Each row is where one point has got to under a steady rotation. How many ticks took it there?
The counts run from 0 to 220.
-0.125  0.816  -0.408  -1.787  0.017  3.278  -1.701  -2.201  1.093  -2.889  -0.526  -0.441  -2.999  4.288  0.424  -0.611  -1.304  -1.139  -1.018  1.666  -0.873  1.537  -0.652  -3.547  0.329  2.804  -0.463  0.805  -1.596  -1.651  -2.251  -1.445  -3.394  -1.034  0.838  -0.708  -1.002  2.574  -0.200  -0.888  0.219  -1.254  -3.652  0.521 -> 28
-2.275  -0.103  -0.566  -0.015  -3.256  0.029  3.299  2.049  0.240  2.580  1.923  0.177  0.932  -0.752  -0.353  5.221  0.923  -0.676  -0.593  0.632  0.839  -4.194  -0.718  2.533  -1.695  -0.396  1.222  -0.027  0.315  2.497  -1.170  -0.419  1.511  1.343  2.717  2.345  0.141  -1.817  1.426  0.500  -1.479  2.676  2.836  0.749 -> 130
0.881  -1.244  -0.407  0.542  1.148  2.718  -2.419  1.697  -5.617  -1.898  -0.732  -1.187  0.946  2.527  2.253  1.438  -1.530  0.575  1.574  -2.763  -0.688  -1.143  -0.109  -2.220  1.626  0.997  -0.011  -1.470  3.349  0.632  0.847  0.483  -2.527  -1.675  -4.426  -1.273  -1.646  1.355  0.004  -0.373  -0.101  3.018  -0.845  -2.354 -> 218
1.917  -0.375  -0.640  1.117  2.560  0.890  -3.081  -4.599  -2.620  -1.633  2.327  2.120  0.493  0.155  1.371  -1.498  0.654  3.051  1.418  1.194  0.409  -1.205  0.180  -3.482  1.761  0.653  3.254  -0.635  -2.301  3.149  -1.769  -1.914  0.335  -0.279  1.663  -0.204  2.249  -0.581  -2.566  0.074  0.314  1.202  1.968  0.647 -> 187
0.204  -1.491  -4.185  1.056  -3.132  3.953  0.705  -1.079  2.299  0.658  1.201  -0.526  0.947  0.569  -0.301  -1.909  4.203  -1.094  -0.617  0.128  -0.283  -2.280  -0.858  0.513  1.311  3.248  1.492  -0.636  0.521  -0.302  -0.862  -0.236  -0.798  0.509  0.236  -1.083  2.352  -2.709  0.322  -1.307  -2.154  0.823  3.663  -0.300 -> 146
0.532  -2.221  -1.210  2.656  -0.769  -1.697  -0.065  0.707  1.711  -0.225  1.457  0.168  -1.248  -0.902  -2.970  -0.600  -0.151  0.455  -4.016  -0.359  -0.334  -2.834  1.601  1.504  2.461  2.562  1.752  -2.844  -1.983  1.795  1.892  -2.540  -1.360  0.332  4.417  1.787  1.258  -0.681  -0.643  1.196  -1.903  0.628  2.891  0.343 -> 135
-0.317  -3.052  -3.531  3.111  -0.967  0.079  0.174  -1.592  0.610  0.281  -1.564  2.404  -3.587  3.094  -2.786  -4.992  -0.501  0.538  -0.026  1.168  -3.407  0.018  -0.384  0.720  -0.301  0.679  0.127  0.857  -0.535  -1.439  1.030  -2.488  -3.581  0.012  -2.496  0.043  -3.345  -1.868  0.782  1.339  -1.799  -1.523  0.538  0.936 -> 156
-0.472  3.652  3.608  -0.493  0.325  0.075  -0.049  -0.030  1.140  -1.195  -0.729  -0.953  1.116  -0.972  -2.190  0.070  -1.225  -2.700  0.141  0.687  1.769  2.787  0.755  -1.128  2.597  -3.702  -0.060  0.983  -1.133  -0.930  1.446  2.314  -0.662  0.884  1.210  -2.089  0.274  -0.529  -0.387  -2.541  1.860  -5.648  -4.539  0.048 -> 52
0.677  -0.942  0.952  -1.469  0.070  -0.486  0.174  -2.672  2.510  -0.802  -4.189  1.241  -1.118  1.654  -0.986  -5.426  -0.423  -0.431  0.393  -1.725  -0.281  2.273  1.982  -0.858  -0.706  -0.127  -3.665  2.347  -2.235  -3.326  0.336  2.110  1.584  -0.865  -0.727  0.247  1.168  0.754  -0.058  -0.886  -0.103  -1.938  -3.010  1.539 -> 31
0.416  -1.434  0.375  3.291  -0.948  2.022  -1.782  -1.426  -3.270  -1.110  1.397  -1.915  0.897  1.431  -0.273  1.741  1.627  0.696  0.892  -0.302  -0.027  0.660  -0.117  -4.486  2.510  0.768  1.753  -1.188  -0.512  0.945  -1.089  0.815  -3.320  -0.088  1.685  -1.581  0.900  -3.448  -1.151  2.884  1.288  4.130  0.185  0.267 -> 198
0.195  2.286  -0.430  1.418  -2.189  1.028  0.557  -0.286  2.567  0.850  1.995  -1.600  -2.837  0.673  -1.327  3.531  2.796  -0.856  -3.376  1.373  -0.083  -0.795  -1.088  0.831  -0.543  0.660  1.657  0.019  -1.147  -0.741  -4.055  -3.456  -0.077  0.297  0.437  -1.891  -3.707  -1.825  -0.021  1.669  0.385  -1.623  0.633  -1.308 -> 113
0.231  -0.936  -1.540  2.110  1.242  -5.815  -1.036  -1.406  0.602  1.011  3.366  -0.081  -0.243  -1.457  0.072  -2.070  1.209  1.002  -2.125  0.250  -2.470  -2.477  1.553  2.361  -0.773  0.054  1.636  -0.649  -1.367  -0.225  -1.173  -4.733  1.317  0.648  1.001  0.150  2.853  0.875  -1.393  1.149  -1.024  0.392  4.790  -0.592 -> 123
-3.225  1.336  -1.244  -0.519  0.802  1.482  2.068  2.242  0.772  -0.553  2.199  2.048  -1.141  0.618  -3.622  -0.737  0.186  -1.119  -0.927  1.591  0.389  -1.400  -0.284  2.962  2.186  0.755  0.920  -1.872  0.534  2.006  1.308  -2.080  -4.902  1.655  1.914  0.810  -1.824  -1.875  0.533  -0.988  1.172  -2.284  -0.696  -0.085 -> 137
2.909  0.218  2.526  0.096  -0.068  0.171  -1.194  -2.959  1.683  -0.946  1.399  -3.968  0.757  0.005  -1.468  -0.047  0.159  -0.863  -2.289  -1.927  2.252  -1.200  1.064  -3.412  2.404  -1.400  -0.630  0.105  -2.821  0.242  -2.431  0.820  1.319  -0.371  4.891  -2.526  0.932  0.954  -0.048  -0.701  -1.721  -0.629  -1.310  0.349 -> 50
-0.256  -1.335  0.711  0.389  -0.978  -1.728  3.300  -0.039  0.471  1.479  1.019  1.001  1.347  -1.472  -0.521  -4.015  0.843  -0.699  0.909  -1.865  -1.539  -2.474  3.427  4.450  -2.964  -4.399  0.717  -1.843  -1.576  1.012  1.255  -0.558  1.045  2.033  0.654  2.999  -0.083  -0.597  0.628  -0.096  -0.780  -1.431  2.492  -0.773 -> 127
-0.762  1.619  0.671  -0.867  1.366  4.398  -0.084  -1.086  -1.914  0.338  1.453  2.501  -0.231  -2.342  -3.372  2.218  -1.182  1.745  2.157  1.089  3.750  -0.806  -0.270  -0.073  2.701  -1.340  1.597  1.049  0.122  3.543  -0.081  2.728  0.494  0.463  2.937  -0.329  0.271  -3.938  -0.132  -0.772  2.121  1.630  -0.106  1.985 -> 182
-2.271  1.856  -2.912  -1.932  0.042  0.969  0.345  -3.212  2.404  2.477  -1.671  2.417  -2.587  0.825  -3.315  -1.896  -0.810  0.128  2.625  1.681  -0.962  0.512  -0.204  1.968  -1.455  -2.110  0.202  1.581  -2.483  -0.897  2.281  1.055  0.022  -0.428  -0.646  2.597  -3.684  -1.192  2.564  -0.068  0.064  -3.014  -0.116  2.476 -> 160
-0.334  -1.257  -2.615  -0.509  -0.899  0.678  -1.590  -2.256  0.256  1.950  2.255  1.317  -0.997  0.939  3.214  -2.328  0.015  2.168  0.657  3.104  -1.492  -5.724  -1.562  1.474  -2.202  0.696  1.775  -0.935  -0.047  1.410  0.845  -2.047  0.086  0.753  -0.056  2.378  0.025  0.687  -0.250  -1.026  -2.026  -2.634  2.673  1.946 -> 143
-2.574  2.563  -1.309  0.081  -0.380  -0.288  1.308  0.970  1.248  -1.255  3.064  -0.185  0.374  0.280  -1.343  -0.025  3.658  -2.667  -1.085  1.621  0.334  -0.322  -0.495  2.228  -0.286  -1.099  2.712  -1.889  -1.950  0.128  -3.561  -4.036  -2.777  0.596  -0.383  -0.101  -1.211  -0.720  0.339  0.283  0.965  -2.453  2.069  -1.790 -> 125
1.964  0.428  0.962  2.551  -2.414  -4.096  0.954  -0.784  2.251  0.102  -1.066  -0.473  -3.813  0.855  0.111  3.180  1.916  0.867  -2.732  1.995  -1.363  0.024  -0.735  1.914  -0.875  0.160  -0.130  0.584  -2.344  -2.233  -2.863  -4.566  0.268  0.625  -1.055  -0.054  -2.574  -0.598  -0.755  2.446  -0.095  -1.737  0.839  -0.132 -> 112
1.170  0.654  1.973  0.453  -0.918  -0.921  3.565  -0.207  1.586  -1.089  0.123  0.649  3.187  0.476  2.283  -3.511  -0.142  -1.053  0.304  0.942  2.743  0.358  2.520  -2.699  -3.169  -3.660  -1.223  -3.351  -1.830  0.830  0.114  0.898  1.911  1.139  1.483  2.252  -0.521  1.911  -0.270  -0.635  0.246  -4.325  -3.402  -0.341 -> 63
2.153  -0.628  -1.525  2.475  -1.737  -3.648  2.595  0.167  4.479  0.607  -1.030  -3.687  3.433  -1.041  0.086  -2.525  2.666  -1.719  -1.921  -2.140  -1.079  2.467  1.812  -0.350  -2.104  1.717  -1.336  -1.799  -1.271  -1.769  2.830  0.057  1.812  0.107  1.380  -1.267  0.528  1.243  -0.012  1.413  -0.519  -1.337  0.685  -1.180 -> 83
-2.709  0.927  -2.534  -0.486  -0.630  4.366  1.855  2.324  1.608  0.268  -0.867  3.169  1.224  -1.400  -1.791  -1.516  0.630  -0.658  1.825  2.616  0.583  1.238  -1.282  2.172  -1.141  1.862  1.342  -0.136  2.009  0.149  2.601  2.324  -2.822  1.705  -0.688  0.285  -1.497  -4.330  2.772  -0.703  -0.480  -1.783  -0.026  0.408 -> 149
0.047  -0.107  0.827  -1.074  -0.407  0.155  -3.062  1.385  -1.820  -0.571  -2.945  -0.859  0.364  -0.018  1.833  0.917  -0.682  -0.760  0.331  1.985  -2.399  3.228  -2.516  -1.750  -0.303  -2.019  -0.476  4.894  2.303  -3.727  -0.349  2.104  0.820  1.165  -2.891  -2.120  0.660  1.221  0.674  -1.222  -1.440  -2.193  -1.530  2.308 -> 36
1.599  0.447  2.966  1.037  -0.943  0.307  -1.077  -1.655  -1.216  -2.073  0.704  -3.995  -0.504  1.727  -0.938  3.012  0.717  -2.655  -2.416  -2.736  1.839  -0.320  -0.561  -3.236  2.956  -2.119  -1.574  2.133  -0.749  -1.996  -2.589  -0.541  0.069  -1.621  1.799  -4.859  1.394  -0.365  0.672  -1.981  -1.178  0.055  -1.474  -0.030 -> 49
1.793  0.699  0.361  1.497  -0.433  -4.345  -0.293  1.072  2.185  1.266  -2.308  -0.667  -0.643  -1.792  1.261  4.127  0.492  0.554  -1.369  1.729  -0.802  0.619  -1.576  1.876  1.042  2.184  -1.085  1.349  1.384  -2.559  1.143  -1.990  2.755  1.214  -2.431  -1.957  -0.591  1.764  -1.730  -1.324  -0.083  -2.660  1.699  -1.336 -> 100
-0.402  4.647  -1.251  -3.618  -0.762  1.495  2.216  1.173  2.374  2.427  1.455  -1.084  -0.742  -2.030  -0.707  3.943  1.016  -1.562  1.066  0.649  3.431  -1.621  -1.457  2.976  -0.445  0.508  -1.829  0.382  1.859  -0.845  0.429  0.579  2.165  -0.753  -0.764  0.477  -3.416  1.446  -0.005  -0.800  0.687  -2.461  -0.969  -2.138 -> 97
0.876  2.446  1.588  1.653  0.111  0.808  2.932  -0.094  0.323  -2.960  0.871  -1.159  2.495  1.992  1.586  -0.963  2.438  -1.313  -1.187  -1.229  2.744  0.588  -0.793  -2.522  1.775  0.589  -1.059  -1.436  0.013  0.652  -4.152  -1.736  -0.410  -0.503  1.246  -2.167  3.592  0.504  -0.066  -2.149  0.260  0.233  -2.065  -2.354 -> 61
-1.515  -1.580  -4.183  0.884  0.837  4.171  -1.689  -0.065  -2.398  0.319  3.770  0.384  -2.117  1.160  0.436  0.365  -1.284  1.190  -0.096  1.991  -0.819  -2.995  -1.438  -0.834  -1.433  1.970  1.415  1.008  1.518  2.633  -1.612  -0.755  -2.167  0.619  -0.366  0.031  -2.896  -0.084  1.956  1.077  -3.359  1.898  1.150  0.022 -> 154
2.047  -0.519  -0.531  2.872  -0.064  0.821  -1.264  -3.626  -0.885  -0.777  -0.802  1.512  -1.965  3.310  -0.942  2.910  -1.905  2.321  1.447  3.211  -0.984  -1.058  -0.359  -3.041  0.535  -2.487  2.986  -0.215  -4.131  1.937  -0.331  -2.219  0.415  -1.678  -0.331  1.372  -2.492  0.366  0.682  -1.165  -1.119  -1.042  1.930  0.730 -> 176
0.747  -1.947  -0.635  -0.771  1.079  -1.361  -3.319  -2.274  1.616  -2.216  -1.863  0.522  -2.992  4.485  1.522  -1.588  -2.808  1.429  -2.410  0.519  -2.075  0.745  -0.581  -4.707  1.341  2.991  -1.525  0.548  -2.673  -1.621  -0.758  -2.032  -0.158  -0.920  0.627  0.843  0.782  2.032  -0.971  0.008  -0.366  0.004  -1.812  2.660 -> 27
-0.103  -2.587  -0.122  -1.454  0.584  3.439  -1.306  1.822  -3.988  -1.681  -1.826  0.620  -1.238  1.975  0.726  0.069  -2.589  0.725  -0.362  -1.168  0.081  -1.632  -1.897  -1.853  1.978  2.632  -2.877  2.901  3.074  -0.143  -0.603  1.576  -1.055  0.461  -2.206  -1.796  0.990  0.950  0.293  -0.196  -2.103  3.454  -2.346  0.386 -> 25
-1.719  1.586  0.507  -2.340  -0.856  1.140  1.158  -1.998  2.780  -0.175  -4.073  1.365  -1.568  1.345  -0.347  -0.289  0.496  -1.957  1.122  -1.360  0.616  3.710  -0.482  -0.837  0.256  0.088  -2.463  3.624  -1.192  -4.347  -1.346  2.414  0.974  -1.780  -1.484  -0.723  1.409  -1.632  0.116  -0.543  0.708  0.529  -2.886  2.306 -> 32
-0.536  -4.534  2.661  -2.065  -2.575  -0.014  -0.630  0.867  -3.132  1.597  -3.003  0.862  -0.627  0.278  1.788  -0.394  -1.904  -0.870  1.127  -2.746  -2.240  -2.500  1.971  0.983  -1.783  -3.402  0.649  0.036  -0.068  0.093  1.901  4.592  0.798  1.386  1.406  2.767  0.973  -1.436  0.129  0.268  -0.543  4.254  -0.028  2.592 -> 2
0.283  -2.348  0.366  -1.519  0.545  2.463  -5.513  -0.879  -1.912  -1.021  0.809  -2.225  0.070  1.683  -0.001  -1.698  -2.407  -0.946  -1.595  -0.510  -3.308  -2.972  0.918  -1.780  1.412  -1.126  2.787  -0.748  -1.100  1.991  2.798  1.603  -2.366  1.004  4.426  0.578  0.511  0.767  -0.869  -0.555  -0.353  1.974  -0.879  2.324 -> 6
2.406  -1.070  0.583  2.378  -1.480  5.609  -1.491  -2.876  -1.929  -1.066  -0.617  -0.407  -1.342  0.297  -3.928  0.230  0.037  -0.613  0.384  -0.873  0.436  -3.730  1.152  -1.077  2.171  -3.469  1.623  0.685  0.043  1.801  0.035  0.892  -0.997  0.289  -0.883  -1.972  -2.392  -2.973  1.487  -1.260  -1.300  -0.380  0.465  -1.597 -> 178
0.885  -1.597  -0.598  1.047  -0.390  1.796  0.730  -2.304  -3.538  -0.878  -0.275  1.704  -0.456  2.044  -1.005  3.834  -1.051  1.000  2.511  -1.162  1.140  -2.921  -1.256  -0.228  0.740  -2.044  1.103  2.810  -0.366  0.442  -2.375  -0.788  1.343  -2.139  -2.986  -1.122  1.100  -2.012  0.966  -1.324  -3.400  4.012  3.443  0.049 -> 174
-0.775  -4.402  -3.999  1.296  -0.699  -0.146  2.173  1.055  -0.062  1.476  -1.332  3.511  0.988  -2.604  -1.432  -0.476  -1.723  1.858  -0.094  0.598  -1.393  -0.610  0.015  2.031  -2.208  3.012  -1.402  1.233  0.525  1.871  1.907  2.075  1.509  1.422  -0.998  2.476  1.317  -1.989  1.349  1.374  -3.730  2.176  3.826  2.589 -> 151
1.285  -0.395  0.484  1.502  2.061  2.043  -2.501  -2.618  -3.354  -1.371  0.921  1.696  -0.286  0.127  0.985  0.863  0.962  3.310  0.828  0.793  1.842  -0.196  -2.487  -1.541  4.040  -0.008  1.509  1.527  -0.339  1.585  -2.615  -1.060  -0.338  -0.030  -0.189  -2.526  3.837  -2.191  -1.415  -1.336  1.405  3.386  3.359  0.224 -> 186
4.806  -2.028  1.445  3.396  -0.162  2.427  -0.773  -3.677  -0.008  -0.575  -1.697  1.119  0.485  -0.807  -4.342  -2.446  -0.321  1.526  1.092  -1.530  0.187  -1.873  2.679  -1.029  3.263  -2.900  -0.733  0.105  -2.634  1.001  2.534  1.249  1.512  -0.558  1.425  -0.575  1.440  -3.991  0.533  -0.783  -1.746  0.283  0.841  -0.168 -> 179
-0.402  2.683  1.405  0.164  0.307  3.148  1.814  -1.576  0.487  0.268  -1.098  3.158  -0.721  -0.403  -4.280  2.505  -0.164  0.585  1.713  1.692  3.247  2.683  -0.368  -0.747  4.460  0.230  1.134  0.811  -2.462  -0.009  0.761  1.352  0.032  -0.935  2.330  0.201  0.725  -3.721  0.012  -1.329  2.932  1.167  -0.681  1.315 -> 181
-1.697  2.011  0.060  -4.126  -0.735  3.593  0.058  -1.638  1.476  -0.135  -0.691  -0.577  0.108  0.050  -0.064  1.682  1.256  -1.864  1.549  -1.999  3.247  1.642  -1.796  -2.460  -1.493  1.234  -1.849  4.350  0.324  -2.000  -2.790  4.096  2.824  -1.630  1.260  -0.783  1.689  -0.080  -0.015  -1.059  -0.279  2.599  -2.404  2.263 -> 33
2.467  -2.212  1.574  2.311  -0.014  -0.214  -0.291  1.550  -1.491  -0.100  2.383  -3.754  0.916  -0.799  1.796  -2.859  0.499  0.227  -3.676  -0.929  1.259  -1.785  -0.660  -1.483  -0.138  -0.372  -1.809  -1.528  2.723  1.449  0.760  1.272  -0.611  2.934  1.908  -3.001  1.145  2.165  -1.688  1.713  -1.885  -0.783  -3.170  -0.897 -> 70
